One turning vector, and how many steps it has turned
The counts run from 0 to 928.
[129 116 131 165 164 107 101 163 160 127 131 151 142 140  81 153 101 121
 161 154 117 138 141 118 104 155 145 128 140  90  77  91 117 101 119 166
  72 126  75  76 130 132 121 103 160 105 122 177 123]	39
[135 143 119 146 175 115 145 183 158 126 132 131 112 154 103 165 112 146
 142 143 121 166 140 105 165 178 138 104 152 133 135 100 141  90  95 178
 137 107 122 144 160 143 122  95 101  98 169 178 113]	256
[114 127 160 164  87 107 107 160 139 176 133  85 176 112 113 129 131 171
 140 156 103 112 116 136 115 145 128 126 146 107 105 180 110 121 135 125
 185  97 107 168 152 165 121 100  92  90 138 114 118]	907
[119 149  93 144 128 124 109 149 126 115 147 112 163 183 103 162  73 151
 128 155  93  93 110 143 127 162 167 125 208  98 135 135 147 103 144 155
 129 143 135 126 113 110 132 129  91 168 153  82 133]	619
[ 92 126 109 107 152 119 146 155 114 110 169 109 124 127 122 137  66  92
 157 141  83  75 122 157 107 121 154 111 164 176 103 106 160 124 148 174
 146 142 117 133 120 147 105 130 106 135 145 124 146]	836
[137 130 116 144 143 123 151 180 163  84 142  89 115 167 128 168 123 146
 153 141 118 127 145 100 153 141 128 117 133 136  95 149 149 135  82 174
 140 112 113 179 160 154 103 119  93  87 176 147 143]	710
[134 104 183 113 135 132 139 143  92 178 182  96 129 110 108 131  69 148
 138 134  89 115 135 149 162 129 169 111 145 171 120 112  97 147 148 127
 170 139 112 126 161 137 137  91 140 120 124 154 127]	564
[133  89 103 185 169 140 102 148  83 108 140  83 109 153 104 143 107 109
 148 176 100 136 134 157 107 119 144 129 158 111  70 112 115 163 141 114
  79 140  91 101 121 107  99 147 152  97 143 121 141]	218
[129  95 134 127 157 120 174 167 105 115 150 101  95 137 128 132  74 121
 120 130  62 102 141 138 158 142 159  76 169 188  97 120 105 140 130 159
 117 120 127 126 150 180 129 122 132 136 151 143 111]	558
[139  99 174 135 140 144 122 142 137 141 134 134 125 177 125 149 109 155
 127 148 116  97 145 147 174 154 203 104 136  78 122 123 122  69 142 145
 124 134 144 119 189 130 134  96 161 105 128 158 148]	134
[140 126 128  97 133 152 132 167 167 128 161  97 160 168 120 157 121 146
 161 110 121 111 118 154 157 154 141 116 151 137 107 142 132 107 113 153
 191 116 123 169 122 173 125  88  73 123 125 158 100]	77
[127 107 152 101 131 119 145 139 120 195 167 100 133 123 119 132  64 133
 139 116  88  68 142 154 159 137 173  95 151 134  90  95 117 116 120 141
 144 130 135 124 178 152 114  79 146 141 135 154 103]	567
[130 170 104 167 171 146 132 193 172 149 123 134 159 137 111 142  96 101
 184 141 101 131 105 108 121 117 185 116 118 159  78 115  89 130 136 132
 103 126  97 106 135 120 103 111 130 120 148 150 136]	484
[ 82 107 134 177 171  97 132 155 142 134 154 147 128 149  93 121 105  96
 130 178  97  89 150 143 123 139 159 109 138 148  81 118 104  65 126 135
 136 118 116 116 147 164 128 160 129  84 153 152 111]	19
[143 150 126 176 133 150 125 182 155 137 128 105 145 119 124 150 110 132
 195 150 121 153 131 112 147 108 193 142 103 145  83 119  74 164 141 113
 120 120  81 118 137  93 104 101 140 110 146 146 143]	487
[121  79 134 160  94 160 118 127 128 116 131  94 145 153 116 161 106 196
 160 160 135 151 135 170 156 158 123 124 168 104  98 189  91 143 127 124
 137 118  75 138  93 135 126 125 103 112 153 125 106]	66
[ 90 119 130 107 130 129 127 133  87 139 145 114 150 129 123 159  59 114
 175 137 122  60 150 150 100 148 174 112 156 104  85 120 170 115 133 153
 120 138  93 120 121 140 115 108 142 101 142 127 134]	395
[114 121 148 131 105 107 107 156 107 143 173  98 180 124 116 158 128 137
 168 158 106 107 126 160  97 109 160 127 142 111 102 140 143 101 159 116
 206 112  99 116 101 144 115 119 110  72 103 112 133]	192
[152 154 105 179 179 116 108 195 117 121 141 108 159 158 117 151 144 112
 146 142  92 148 130 166 141 132 180 104 173 133 139 109 114  88 178 120
 154 106 147 121 115 140 138 141  98 143 110  95 125]	639
[137 117 111 177 162  85 115 164  82 126 158  91 121 145  86 155  85 157
 102 153  73 141 140 119 126 151 123 119 206 108 137 126 131 161 113 144
 120 122 121 114 148 123 137 126 115 109 152 103  98]	443
[110 148 128 186 165 120 131 166 119 187 152 104 145 132  93 105  92 126
 123 158  70 140 126 127 163 116 153  95 175 165 127 133  78 123 146 130
 160 120 109 128 148 147 150 145 109 100 159 142 103]	459
[157 106 153 121 148 150 140 144 163 110 151 145 147 167 137 169 139 135
 156 148 105  91 139 134 138 101 206 128 115 148  98 122  99 117 118 142
 168 139 106 135 126 144 174 105 132  64 104 170 153]	306
[149 107 114  95 147 104 129 143 115 126 189 106 110 147 119 148  59  94
 146 143  88  78 143 152 129 129 184 116 155 148 101  78 145 135 116 157
 125 142 155 104 140 124 115  86 141 144 120 138 129]	109
[107  82 190 140 105 147 134 130 127 160 143 113 113 113 147 117  92 153
 152 166 108 104 130 160 149 121 162  93 132 104  95 142 103 100 150 148
 161 126  93 119 169 162 130 105 176  60 138 163 139]	576
[145 144 143 139 156 146 117 144 138 150 124  97 150 161 124 147 125 161
 165 142 155 145 144 122 177 153 170 122 138  72  96 133 144 104 103 140
 160 124 109 155 162 130 102  97 128  63 163 180 129]	694
[170 123 130 100 136 142 141 158 144 122 156  88 146 167 144 167 133 147
 164 130 128 121 137 153 170 141 174 109 151 131 109 140 124  89 104 132
 192 104 144 147 107 160 109  99  75 129 132 145 106]	81
[114 154 133 106 124 126 156 191 125 109 144 102 134 116 125 149  74 109
 182 111 118  97 124 132 134 146 198 112 127 168  80 101 146 126 154 155
 139 115 108 135 150 142  79  93 125 144 142 128 156]	383
[100 101 127 170 138  85 125 149 132 149 155 122 129 162 111 125 117 102
 124 181  88  72 154 159 127 138 167 111 129 124  81 118 107  61 119 131
 119 105 131 116 141 153 110 156 141 101 162 113 128]	15
[121 148 153 146 109 114 139 152 100 136 142  73 193 143 130 157 107 156
 160 139 126 129 138 167 166 125 201 129 157 134 126 152 109 120 159  94
 209 100 114 137 108 137 116 124 106 103 132 108 133]	184
[139 133 116 157 119 167 136 183 151  97 123  98 123 126 150 140 139 152
 151 155 101 183  85 141 143 122 129  84 175 129 126 177  97 121 170 158
 170 101  90 127 100 158 115 106 102 125 137 136 132]	810
[132 103 164 116 116 128 145 137 127 181 145 108 137 126 141 123  81 139
 141 140 103  72 155 166 155 136 181  93 150 106  70 124 117  88 121 137
 133 114 141 107 173 167 110  90 164 128 140 144 125]	571
[162 105  86 130 169 131 160 193 119  87 165 111  96 141 156 162 100 113
 152 153  67 134 123 146 124 103 163  81 158 186 112 120 117 143 135 156
 121 120 124 111 112 148 122 126 111 129 139 125 134]	100
[162  83 114 138 136  96 116 169 109 123 185 102 106 111 107 159  76 135
 150 149  65 147 133 146 102 139 103  90 172 148 117 120 115 158 127 171
 112 109 104  95 121 147 120 110 107 149 112 127 100]	549
[150 136 167 117 135 172 137 163 169 141 126 106 133 140 159 154 122 148
 165 134 114 113 108 116 165 119 206 122 120  94  84 130 124 118 154 142
 139 133 118 134 184 133 127  76 157 116 123 161 173]	588
[ 97 107 146 138 118 141 115 126  56 134 143 102 156 109 131 159  54 130
 189 147 123 112 147 149 109 139 167 121 155 124 107 126 138 159 183 128
 137 150  80 110 119 102 124 108 143  98 160 115 153]	393
[122 132  91 169 172  98 142 173 116 123 170 110 127 154  98 139  80 111
 115 176  64 109 143 121 141 122 168 137 179 176 136  99 118 135 126 137
 140 115 130 132 133 120 137 161  99 120 175 116 122]	2
[135 141 151 127 114 118 105 180 134 160 172  89 142  97 120 148 115 155
 172 147 119 171 111 147 171 138 153 114 140 126 132 122 115  91 180 147
 189 114 113 102 135 118  91  83 118 138 108 139 130]	364
[152 128 139 122 134  89 128 178 164 153 161 103 148 131 103 176 103 169
 165 146 122 158 158  99 163 174 131 129 129 114 117 120 141 111 108 160
 156 112 120 146 173 117 107  74  95 123 139 166 123]	261
[124 167 111 162 131 113 116 174 125 123 134 104 164 132 108 171  61 172
 134 115  94 155 121 114 126 162 154 133 200  92 140 127 127 136 153 157
 103 116 111 107 143 105 127  77 118 163 139 103 126]	161
